In the data rows, 50 means zero.
Here are some points:
40|47|40|39|66|59|44|66|43|60|69|48|53|56|79|51|53|62|29|52
48|42|51|44|63|52|67|40|61|63|40|56|56|36|63|47|44|40|59|62
58|51|52|77|38|28|52|69|65|38|48|41|31|74|47|30|53|57|62|40
55|39|37|66|50|22|72|51|75|44|46|57|14|63|36|28|49|48|75|55
55|43|48|55|59|42|56|39|57|33|51|47|44|69|52|44|46|49|53|74
48|33|47|64|56|17|58|78|65|45|49|55|33|69|12|27|46|60|74|41
54|47|64|44|54|55|45|42|47|43|57|42|57|46|36|44|54|44|35|45
43|20|52|72|58|17|41|64|47|29|65|41|51|70|41|37|45|56|73|49
57|19|47|62|62|15|50|63|63|71|38|71|48|63|46|49|38|51|75|46
51|63|33|50|56|39|49|48|36|43|56|50|48|53|35|59|37|55|58|56
41|39|52|52|47|31|48|43|53|51|29|68|51|52|37|48|43|52|73|34
65|23|48|75|51|29|55|73|69|57|39|43|37|65|27|42|47|58|62|40
72|43|46|51|42|31|59|65|62|53|52|64|45|61|36|41|40|48|63|48
54|14|36|52|65|41|67|44|80|68|26|66|36|51|46|43|60|48|72|54
54|81|48|56|42|57|57|59|64|50|43|61|50|47|48|58|39|50|42|49
48|49|43|48|55|37|53|58|63|47|45|71|34|54|29|38|41|60|66|44
51|48|61|42|56|48|45|52|49|61|64|58|52|38|49|51|52|60|43|31
40|33|55|48|60|27|41|50|39|41|63|40|60|65|41|59|47|61|69|55
53|83|18|43|54|54|45|33|35|48|54|41|58|37|46|67|47|59|28|60
42|35|40|65|56|32|51|61|50|33|80|33|66|84|65|32|36|50|60|48
53|44|53|59|65|40|49|50|51|43|50|51|52|48|41|49|47|50|50|45
47|68|50|37|43|75|44|45|38|47|57|32|54|38|53|66|59|40|25|45
49|59|46|34|52|65|57|38|46|55|48|56|57|39|51|58|49|47|50|57
12 more points follow, each with its number after it:
41|41|53|47|57|65|33|50|49|58|49|52|43|38|56|58|36|55|44|43 0
69|38|65|60|52|29|50|76|71|47|44|46|27|62|21|41|45|64|66|42 1
55|78|53|39|32|82|51|33|36|52|45|47|56|43|67|57|46|41|23|54 2
48|59|51|60|50|48|62|51|44|35|54|48|46|64|58|56|43|55|50|52 3
51|44|38|37|59|49|37|42|44|61|57|31|63|36|67|51|40|60|52|50 4
44|49|57|46|54|43|42|53|34|44|56|42|49|50|55|56|50|50|45|49 5
47|41|47|58|66|36|38|37|42|33|51|39|56|43|43|35|38|67|47|66 6
49|45|58|39|57|58|54|40|49|55|67|63|68|25|50|44|56|39|59|42 7
58|58|39|57|30|52|62|60|52|49|28|58|46|62|42|47|48|40|53|56 8
54|48|61|66|62|30|54|50|66|54|42|56|31|52|31|54|40|74|74|35 9
51|63|30|46|51|36|65|40|51|27|60|47|53|68|45|57|51|46|57|50 10
45|66|46|51|53|69|41|38|33|52|43|45|59|34|57|53|54|57|34|49 11
Which of these numbered points is nearest to each point below, looking only along the 6 directions in which the first points spread most? Its number follows each.
45|74|61|31|35|89|55|34|35|46|55|43|62|34|80|58|46|32|22|60 > 2
52|27|53|61|65|20|56|45|48|46|58|43|54|54|56|51|38|49|66|48 > 6
49|45|49|46|48|74|38|42|24|65|53|38|60|40|75|56|60|58|52|55 > 4
52|37|46|67|51|39|57|65|74|37|47|45|33|69|36|32|65|38|65|53 > 1
44|79|60|38|32|85|47|41|35|47|62|47|60|50|72|64|51|30|23|55 > 2
66|55|66|48|40|52|66|59|59|62|35|50|35|59|47|46|50|52|48|52 > 8
62|64|53|60|29|61|60|63|67|59|40|63|40|67|49|49|42|48|47|37 > 8
40|53|42|48|51|56|39|33|41|53|57|44|55|44|63|52|67|60|50|46 > 4
60|83|38|60|33|62|56|66|53|48|39|59|47|53|48|45|43|46|40|42 > 8
48|72|49|31|43|84|52|34|31|52|53|38|60|48|70|60|40|45|23|53 > 2
50|41|58|73|69|26|46|55|42|39|67|29|52|69|35|41|66|52|65|51 > 6
38|44|80|35|53|55|38|35|49|42|39|53|62|61|63|67|53|30|50|67 > 7
54|30|62|43|52|54|51|35|53|67|53|60|62|40|65|47|47|34|56|44 > 7
46|38|49|45|65|40|51|45|45|51|44|42|41|60|37|55|52|54|42|66 > 6
40|52|60|36|40|67|44|42|60|64|47|53|51|20|44|46|48|42|59|41 > 7
32|41|48|39|51|59|62|42|54|51|56|49|57|30|56|53|51|56|52|57 > 7
Here are 12 other points, each followed by its number:
57|53|50|49|48|43|60|62|67|50|28|65|30|68|36|40|48|52|61|54 0
49|56|49|30|43|58|50|39|38|54|47|49|53|60|51|43|53|61|31|59 1
50|49|49|55|60|35|42|58|52|54|57|48|56|55|44|45|50|60|59|42 2
50|30|47|66|56|17|52|72|66|49|56|55|38|56|30|45|51|70|80|34 3
52|34|45|55|51|38|62|68|66|47|56|50|43|64|36|31|67|53|69|45 4
45|59|47|45|45|54|49|42|31|35|54|32|48|47|52|43|54|54|45|44 5
49|70|39|46|38|64|53|47|53|61|52|49|55|38|58|42|56|52|28|43 6
47|47|37|44|55|46|50|37|50|34|49|45|49|61|49|55|54|45|50|56 7
44|60|55|57|54|70|49|51|51|58|62|44|77|33|79|60|38|49|32|58 8
54|54|53|41|54|64|48|41|39|46|59|36|50|43|57|48|54|41|39|48 9
39|80|55|33|47|64|44|38|54|45|41|46|48|22|69|59|71|42|25|94 10
51|66|66|55|39|49|56|58|46|40|40|65|42|58|27|45|38|54|51|47 11
The same question for these:
38|57|42|25|60|73|32|30|38|56|43|44|50|25|61|68|53|46|31|54 > 10
52|32|53|60|63|37|60|63|59|34|47|50|34|75|46|34|47|60|72|35 > 4
50|54|45|60|60|25|57|62|76|32|54|42|51|75|28|36|53|42|64|42 > 4
45|62|56|47|53|58|41|37|56|56|51|53|57|47|57|65|47|54|45|61 > 1
46|52|37|52|68|35|46|36|46|46|38|47|48|50|48|53|48|50|41|63 > 7
49|46|50|54|52|38|57|40|64|29|44|53|46|66|63|49|49|41|56|54 > 7
41|57|66|44|40|58|44|37|31|59|59|40|66|25|62|55|54|42|43|47 > 9
51|68|28|54|52|34|48|79|53|50|55|50|46|74|19|48|43|65|66|36 > 11
51|74|44|46|43|60|50|67|53|59|48|42|57|45|55|64|43|52|22|49 > 6
38|62|50|38|44|61|46|41|23|32|64|22|55|54|37|49|56|58|25|55 > 5
40|61|56|40|42|60|44|45|30|52|61|31|53|24|49|55|65|52|41|43 > 9
49|46|76|38|43|83|18|49|53|51|49|40|36|34|84|58|36|40|11|59 > 8
49|72|56|50|39|42|47|61|36|31|52|46|50|76|43|54|50|54|39|53 > 5
42|51|46|35|39|55|45|45|39|58|45|54|56|51|56|59|37|68|39|52 > 1
53|25|35|57|69|18|45|57|61|70|45|59|44|56|37|39|46|60|70|47 > 3
47|61|52|46|43|65|34|31|27|43|51|43|69|23|57|48|52|43|46|45 > 9
